One turn moves every row onto another: examples first, then more rows asked
Q474: [-0.52 -0.21 -2.91 -1.95 -1.84 -0.29 -0.71 -0.02  1.44 -0.61 -0.85 -2.18]
Q506: [-0.50 -0.87  3.42 -0.46  2.17  0.91 -0.74  0.77 -1.40 -1.02 -1.29 -1.87]
Q537: [ 1.18  0.65  2.24  1.84  1.43  3.34  0.69 -0.31  0.74  1.18 -1.10  0.86]
Q258: [ 1.66  0.77 -2.78 -1.15 -1.44  0.63  2.05  1.58 -1.44  1.20  0.35  0.08]
Q443: [ 0.23  2.29 -0.88 -0.09  0.46  2.59  3.79  1.87 -0.64  0.11 -0.39 -1.47]
Q249: [-2.19  2.74  0.00 -1.06 -0.63  0.43  2.23  1.68 -0.46 -0.93  2.62 -0.82]
Q671: [ 0.73 -0.01  0.93  2.10  2.95  2.86  1.63  1.63 -0.39  0.49 -1.42  0.15]
Q594: [ 0.16  2.56 -4.33  0.49  0.33  0.03  0.98  1.47  0.24 -0.78  0.09 -0.07]
Q47: [ 0.90  3.81 -1.33 -0.07  1.67  1.20  1.23  1.48 -1.03 -1.70 -0.53  1.74]
Q924: [-2.46  2.58  0.82 -0.88 -0.55  0.03  2.27  0.70  0.02 -1.70  2.45 -0.50]
Q64: [ 0.87 -1.38  1.37 -0.33 -2.76 -0.62 -0.73 -0.94  1.98 -0.26 -1.84 -1.12]
Q437: [-0.79 -1.12  2.82 -0.57  2.23  0.10 -0.15  1.43 -1.04 -1.84 -1.42 -2.23]
Q302: [-0.05  1.86 -4.19 -1.38 -0.48 -0.62  0.80  1.64  0.74 -0.65  0.47 -0.18]
Q180: [ 0.56 -0.32 -0.78 -0.46 -1.30 -2.22  0.04 -1.08 -1.35 -0.69  2.42 -0.87]
Q3: [-0.50 -1.56  2.25  0.07  2.15 -0.25  0.42  1.22 -1.51 -2.56 -1.40 -1.75]
Q348: [-0.06  2.18  2.56  0.29  1.94  2.65 -0.62  0.55  1.21 -1.37 -1.90  1.83]
Q739: [ 1.00  2.47  2.38  2.08  1.45 -0.49  2.13  2.69 -0.10 -0.35 -0.12 -0.55]
Q172: [ 1.42  4.67 -1.47 -0.88  0.37  1.04  0.40  1.38  1.05 -0.66 -0.12  0.72]
Q635: [-0.06  2.14 -3.70  1.26  1.13  0.30  1.71  1.78 -0.48 -0.32  0.08 -0.23]
Q133: [ 1.38 -0.98 -1.27 -1.57 -0.91 -0.32 -3.16  0.08  2.00 -0.38 -0.23  0.00]
Q956: [ 0.21 -3.10  1.81  0.55  0.78  2.30 -1.04 -0.39 -0.52  0.52 -0.70  0.87]
Q790: [-0.11 -0.15  0.01  0.16 -0.53 -3.11  0.98 -1.69 -1.20 -0.87  1.38  0.48]
Q22: [ 0.28 -1.43 -1.99 -2.07 -1.78 -0.47 -1.45 -0.19  2.14 -1.02 -0.42 -1.71]
Q504: [ 0.87 -0.27  1.00 -0.16  1.43  1.80 -3.11  0.81  2.73 -0.67 -1.58 -0.02]
Q427: [-2.45 -1.78  0.36  0.19  1.62 -2.05 -1.06  0.16  0.58  1.06  0.15 -0.40]
Q73: [-0.89  0.05 -2.89 -1.62 -1.79 -0.10  0.70  0.40  0.91 -0.54 -0.61 -3.13]
Q93: [-0.37  0.88  2.85  0.81  0.44  2.46 -1.44  0.71  1.84 -1.19 -1.99  1.99]
Q810: [ 0.56  2.01  2.58  1.83  1.30 -0.97  2.53  2.29  0.73 -1.38 -0.01 -1.12]
Q101: [ 1.12 -1.20  1.36 -0.27 -1.82 -0.15 -1.97 -0.53  2.45 -0.54 -2.31 -0.60]
Q28: [-2.01 -1.84  0.86  0.44  1.00 -1.38 -1.60 -0.19  1.39  1.55  0.66 -0.76]
Q940: [ 0.57  3.10 -0.56  0.92  1.52  2.38  0.21  1.32 -1.31 -2.47 -0.75  1.84]
Q685: [-3.39 -1.71  0.60  0.03  1.67 -1.72 -0.35  0.47  0.38  0.56  0.00  0.11]
Q809: [ 0.88  0.71 -1.39 -1.11 -2.98  0.00  2.93  0.15 -0.01  0.72  0.79 -0.92]
Q393: [-1.09  0.04  3.26  0.90 -0.10  1.97 -0.98  0.28  1.56 -0.45 -1.42  2.11]
Q989: [ 0.51  2.13 -2.82 -2.64 -1.56  0.08 -1.14  0.76  0.97 -0.47  0.71  0.31]
Q154: [-0.53  1.47  1.94  2.16  1.17 -1.31  2.96  2.11  1.30 -1.33 -0.05 -1.10]
Q289: [-0.19 -0.02 -0.34 -0.45 -0.60 -2.50  0.36 -1.62 -1.62 -0.96  2.11  0.08]
Q706: [ 0.87 -1.17  2.06  0.03 -0.23  0.49 -2.08 -0.76  3.10 -0.82 -1.94 -0.17]
Q91: [ 0.22  1.83  0.27  1.39  1.95  2.42  0.27  1.10 -2.09 -2.05 -0.79  2.08]
Q365: [-2.70  2.02  1.06 -1.01 -0.72  0.02  2.69 -0.09 -0.36 -2.15  1.66 -0.94]
Q514: [ 1.62  3.10  0.99  0.01  2.13  2.69 -0.95  1.18  1.30 -1.66 -1.57  0.05]
Q827: [-0.65 -2.43  0.06 -0.83 -2.56  0.43  0.02 -0.87  0.89  1.55  0.84  0.66]
Q296: [ 0.27  2.57 -0.42 -0.31  0.97  3.33  2.18  1.02 -1.40  1.15 -0.57  1.01]
Q306: [ 1.27 -2.75  1.64  0.11 -0.90  2.88 -0.68 -0.52  1.31  0.19 -0.44 -0.98]
Q230: [ 0.32 -2.30 -1.71 -1.07 -2.06  1.07  0.11  1.19  1.49  1.50  0.58 -0.95]

Q73 moves to Q64
Q249 moves to Q180
Now these:
Q133 moves to Q504
Q258 moves to Q230
Q3 moves to Q154
Q594 moves to Q474
Q22 moves to Q706
Q809 moves to Q827
Q924 moves to Q289

One turn moves every row onto another: examples first, then more rows asked
Q13: [ 1.90 -1.88  0.55  2.55  0.67 -1.11  3.47  1.25 -0.24 -0.92 -0.54  0.06
 -4.23]
Q674: [-2.12  0.67  2.10 -2.43 -0.42 -0.98  0.68 -0.19  1.24  0.76  1.83  0.23
 -3.15]
Q86: [ 1.57  4.47 -0.91  2.17 -0.86 -2.59  0.97  0.39  0.09  0.19  0.17 -0.44
 -1.28]
Q886: [ 1.96  1.70 -0.11 -2.13 -0.47  1.85 -0.41  0.83  2.24 -1.69 -1.52 -1.45
 -1.08]
Q473: [ 1.30  2.13  1.85 -2.21  0.64 -2.08 -0.73  0.98  0.30 -0.01  2.94 -1.01
 -3.30]
Q972: [ 2.18 -0.34 -0.06  2.08  1.84  0.31  2.01  2.88 -1.18 -0.45 -0.77 -0.93
 -3.66]
Q142: [ 0.50  3.70 -0.01 -1.03 -0.99 -0.05  0.71 -1.62  0.12 -2.03 -3.14  0.24
 -2.31]
Q243: [-0.76  0.28  0.49  3.13 -1.13  1.13 -1.28 -1.27  0.98 -1.36  1.54 -0.08
 -4.14]
Q275: [ 1.00 -1.65  1.39  0.20 -1.99 -0.41 -2.80  0.17  0.22 -0.93  0.83 -2.66
 -3.10]
Q526: [ 1.82  4.65  1.80  1.02 -1.13 -0.51  1.67  0.47 -0.46  1.65 -0.06 -4.06
 -3.82]
Q818: [ 2.10  3.55  0.87  0.65 -1.52  1.13  3.80 -0.42  0.01  2.09 -1.95 -0.80
 -2.83]
Q540: [ 2.40  3.52  3.11 -1.70  0.03  0.48  2.41 -0.22 -1.69  0.25 -1.37 -1.16
 -4.65]
Q111: [ 3.04  2.95  2.92  1.27 -0.94 -0.62 -0.94 -2.69  0.31  1.33 -1.31 -0.65
 -2.26]
Q90: [-0.55 -0.32  0.27  2.15 -0.87  0.77 -0.49 -0.54 -0.44 -0.05  1.68  1.81
 -3.68]
Q410: [ 1.84  2.49  0.02  1.81 -1.42 -0.44  1.84  0.14  3.54 -0.91  2.08  0.08
 -1.56]
Q848: [ 1.38 -0.99 -0.73  1.62 -2.28 -0.42  0.63  0.65  0.95 -3.72  0.56 -0.32
 -1.46]
Q757: [ 1.47  3.49  2.36 -1.59 -1.05 -0.81  4.11  1.06 -1.12 -2.19 -1.61 -2.07
 -2.56]
Q130: [ 1.48  0.28  0.26  2.86  0.97  0.83  1.46  1.67  0.54 -3.30 -1.51 -3.47
 -4.54]
Q187: [ 2.67 -0.90  2.23  1.64  0.92 -1.09  0.84  0.78  0.04 -2.75 -0.90 -3.26
 -5.33]
Q356: [ 2.98  1.49  2.56 -1.11 -0.55  1.05 -1.73 -1.13  2.81 -0.03  0.06 -2.45
 -3.21]
Q731: [ 2.86  3.16  0.28 -0.20  0.21 -1.66  0.72  2.66  1.52 -1.37  2.47 -0.86
 -0.96]
Q263: [-0.96  1.23 -0.92 -1.89 -0.88  1.06  1.71 -0.03  2.51 -0.54 -0.49  0.89
 -2.53]
Q786: [ 1.77 -1.60  0.11  0.62  1.34 -0.40  0.70  2.30 -1.15  1.00 -0.58 -3.13
 -4.40]
Q23: [-0.77 -1.17  0.82  2.11  0.66  0.39  0.86  0.99 -0.19  0.98 -0.47 -3.14
 -5.42]
Q125: [-0.13 -0.93 -0.81  2.59 -0.46 -0.20  2.06  0.90  0.80 -1.20 -1.60 -3.30
 -4.70]
Q422: [ 1.52  1.54  3.69 -0.62 -1.66  0.02  3.59 -0.69 -0.40  1.87 -1.63 -1.04
 -2.64]
Q316: [ 1.39  2.34  2.25  2.81 -1.99 -2.43  1.33 -1.39  1.00  1.53 -0.46 -0.17
  0.09]
Q553: [ 1.05 -1.50 -1.98  0.64 -1.84 -0.18  0.20  1.75  0.07 -1.52  0.50  0.14
 -1.01]
Q648: [ 1.23  0.95  2.91  1.34 -1.67  0.04  0.12 -1.75  3.55  0.85  1.39 -1.03
 -2.23]
Q979: [ 0.64  3.86  1.01 -0.33 -0.20 -3.02 -0.53  1.62 -1.17 -0.29  0.06 -2.50
 -0.70]
Q205: [-0.48  3.31  2.92  0.23 -2.00 -1.79  3.27  0.03 -0.01  0.69  0.68 -4.03
 -3.07]
Q726: [-1.38  3.74  1.62 -0.95 -0.54 -3.12 -0.54 -0.70 -1.09  0.39  0.17 -1.27
 -3.85]
Q947: [-2.63  2.01  1.59 -1.03 -1.49 -1.78  1.16 -1.60 -0.12 -1.10 -1.76 -0.41
 -1.95]
Q69: [ 1.61  1.26 -1.14  0.80  0.32  1.94 -2.54  1.68 -0.76 -1.41  0.77 -1.01
 -2.72]
Q771: [ 2.61  1.47  0.68  1.15  0.47  0.64 -1.86  1.29 -0.70 -3.20  1.34  0.13
 -3.42]
Q40: [ 2.65  3.06  1.05  0.58 -2.05  0.11  2.56  1.47  0.20  1.46 -1.29 -3.64
 -1.19]
Q789: [-0.11  4.72  1.39  0.15 -1.33 -0.64  4.11 -0.05 -0.12 -1.12 -0.31 -1.58
 -4.18]
Q285: [ 1.23 -1.03  3.18  2.66  1.40 -0.34  2.16  0.22 -0.33 -1.31  0.13 -1.07
 -5.05]
Q950: [ 2.91  2.63  2.25 -0.63 -0.78 -0.27 -0.69 -1.09 -0.17 -1.34 -3.26 -1.32
 -0.37]
Q42: [ 2.12 -1.98  2.45  0.10 -1.04 -1.46 -1.47  0.31 -0.66 -1.12  1.91 -0.29
 -2.76]

Q40 moves to Q789
Q886 moves to Q410
Q69 moves to Q848
Now these:
Q142 moves to Q316
Q125 moves to Q285

